A single turn carries every row of the set below to another of its rows. Some are shown first; where does it send the rows asked next?
Finem: [ -5.9 -15.2 -12.7  22.9  22.9  10.6  15.6  13.2   8.1   6.8  27.0 -35.8
  22.5 -11.8  -8.0 -12.6]
sebak: [-23.9  -2.1 -20.4  19.1  16.2   4.4  18.6  -2.5   3.2   6.7  24.7 -39.6
  15.3  -1.2 -22.9  -7.1]
kefe: [ 27.5  -1.9  -5.2  -1.6  17.7  44.5   0.3  -1.3 -22.8   2.8  13.8 -15.6
  -7.6 -22.2   0.9 -25.9]
zimob: [ -1.1   2.8  11.8   5.1  -7.2  40.2  -6.4 -23.9  -8.4   7.7  27.4  14.1
  -4.4   9.1  -0.8   7.4]
Fari: [ -7.9   5.2   4.8  -0.3  -7.7  46.7  -1.3 -16.5  10.1  -4.5  23.8 -11.9
 -13.5  -2.3   2.6 -10.7]
gurop: [  6.8 -18.6 -14.7  26.0  17.1  11.5  -8.9 -19.3 -30.8  21.4  35.2  15.8
  15.0 -37.8 -24.0 -20.2]
fibe: [-19.6 -11.6 -14.4  26.0  32.1  10.6  17.3   5.7  -1.5   9.4  22.4 -36.3
  20.6   0.3 -14.5  -6.2]
rigir: [  2.7   1.1  12.8   3.9  -8.8  39.8  -7.3 -20.6  -6.5   6.8  28.6  14.7
  -2.9   6.1   1.6   4.9]
nebup: [-11.6 -11.7 -24.9  25.6   8.4  10.2  -7.0 -31.1 -28.1  26.6  32.8   8.1
  15.3 -29.4 -37.2 -15.0]
tirib: [  5.7 -17.2  -7.6  16.2  30.4   3.9   8.0  18.9   0.9  -4.6  32.1 -24.6
  22.4  -9.3 -10.6 -11.3]
nipud: [-21.4   7.5   3.6   5.2   2.7  48.7  -0.2 -22.5  -1.9  -1.6  19.0 -11.6
 -16.0  10.0  -1.6  -5.0]
govog: [ -0.3  -3.5 -16.7   5.1   8.2  -4.8   9.1   6.8   8.3  -8.6  36.2 -29.3
  15.5 -13.2 -23.4 -12.1]
poma: [ -0.9   0.6  13.7   7.2  -2.1  41.6  -6.5 -20.8  -9.6   8.8  26.8  15.0
  -2.8  10.6   1.2   7.7]
Gopa: [  0.1 -14.9 -23.9  23.3   2.3   9.7  -7.5 -24.2 -21.5  24.5  36.0   9.1
  17.4 -39.8 -31.1 -19.3]
zuro: [-14.8 -10.6 -10.4  20.9  40.7   4.3   9.8   8.0 -13.2  -1.1  26.8 -26.4
  18.8   7.9 -19.8  -2.8]
Nata: [ -4.5  16.1 -14.7  -2.7  16.3  37.3   3.7 -25.5 -35.0   4.6   9.9 -21.1
 -18.8  -0.7 -20.7 -16.0]
tus: [  8.8   0.2  -5.3   7.3  36.2  47.3   1.6  -9.7 -39.5   8.5   6.6 -16.1
  -8.8  -3.3  -5.1 -16.6]
Nodos: [  3.0 -22.6 -18.0  30.2  14.9  15.5  -9.4 -18.2 -26.1  25.8  33.6  11.4
  21.5 -37.2 -24.9 -18.6]
guneg: [  2.9  -1.2  14.2   7.2  -3.8  42.1  -6.9 -18.5  -7.6   7.5  27.5  15.8
  -1.9   6.3   3.2   6.0]
Gudig: [-20.0   1.7 -18.7   9.8  19.7  -5.6  12.1  -4.8  -5.8  -4.5  30.6 -31.1
  11.3   4.9 -32.2  -4.6]
sido: [ -7.2  -8.2 -21.2  23.3  12.6   7.0  -7.6 -31.8 -34.6  21.8  35.1  12.5
   9.2 -29.9 -36.2 -15.7]
kulo: [ -0.3  -4.1  11.1   6.6   5.7  53.3  -2.8  -6.5   7.1  -2.9  21.9  -7.9
  -7.7  -2.4  12.3 -11.2]
Radam: [  3.5 -11.3 -20.3  20.3   6.5   6.1  -8.8 -25.7 -27.2  19.0  37.6  13.0
  11.4 -39.1 -31.6 -20.5]
Lifes: [ 15.9  13.7 -14.7 -11.5  -2.0  34.0   2.7 -17.7 -18.8  -0.4  15.7 -21.3
 -16.3 -20.5 -15.2 -24.5]
Bugik: [ -8.6 -18.6 -19.7  32.5  21.2  15.6  -8.3 -24.2 -33.4  28.1  30.4  11.3
  18.7 -27.6 -29.4 -14.3]
rafik: [-14.0  -2.2   9.9  11.8  16.9  55.1  -1.6 -12.7  -3.4   0.3  17.7  -8.3
  -9.1   9.3   8.0  -5.5]
fita: [ -9.5  -5.7 -18.2  15.4   8.0   3.9  16.8   4.6  12.9   3.9  28.8 -38.6
  17.5 -13.4 -17.1 -12.4]
kapet: [ -4.0 -15.7 -16.1  29.3  24.4  12.3  -7.8 -24.9 -38.1  23.8  32.9  15.3
  12.8 -28.9 -28.4 -15.4]

kefe -> tus
Nodos -> Bugik
Now these:
fita -> Finem
tirib -> zuro
guneg -> poma
kulo -> rafik
gurop -> kapet

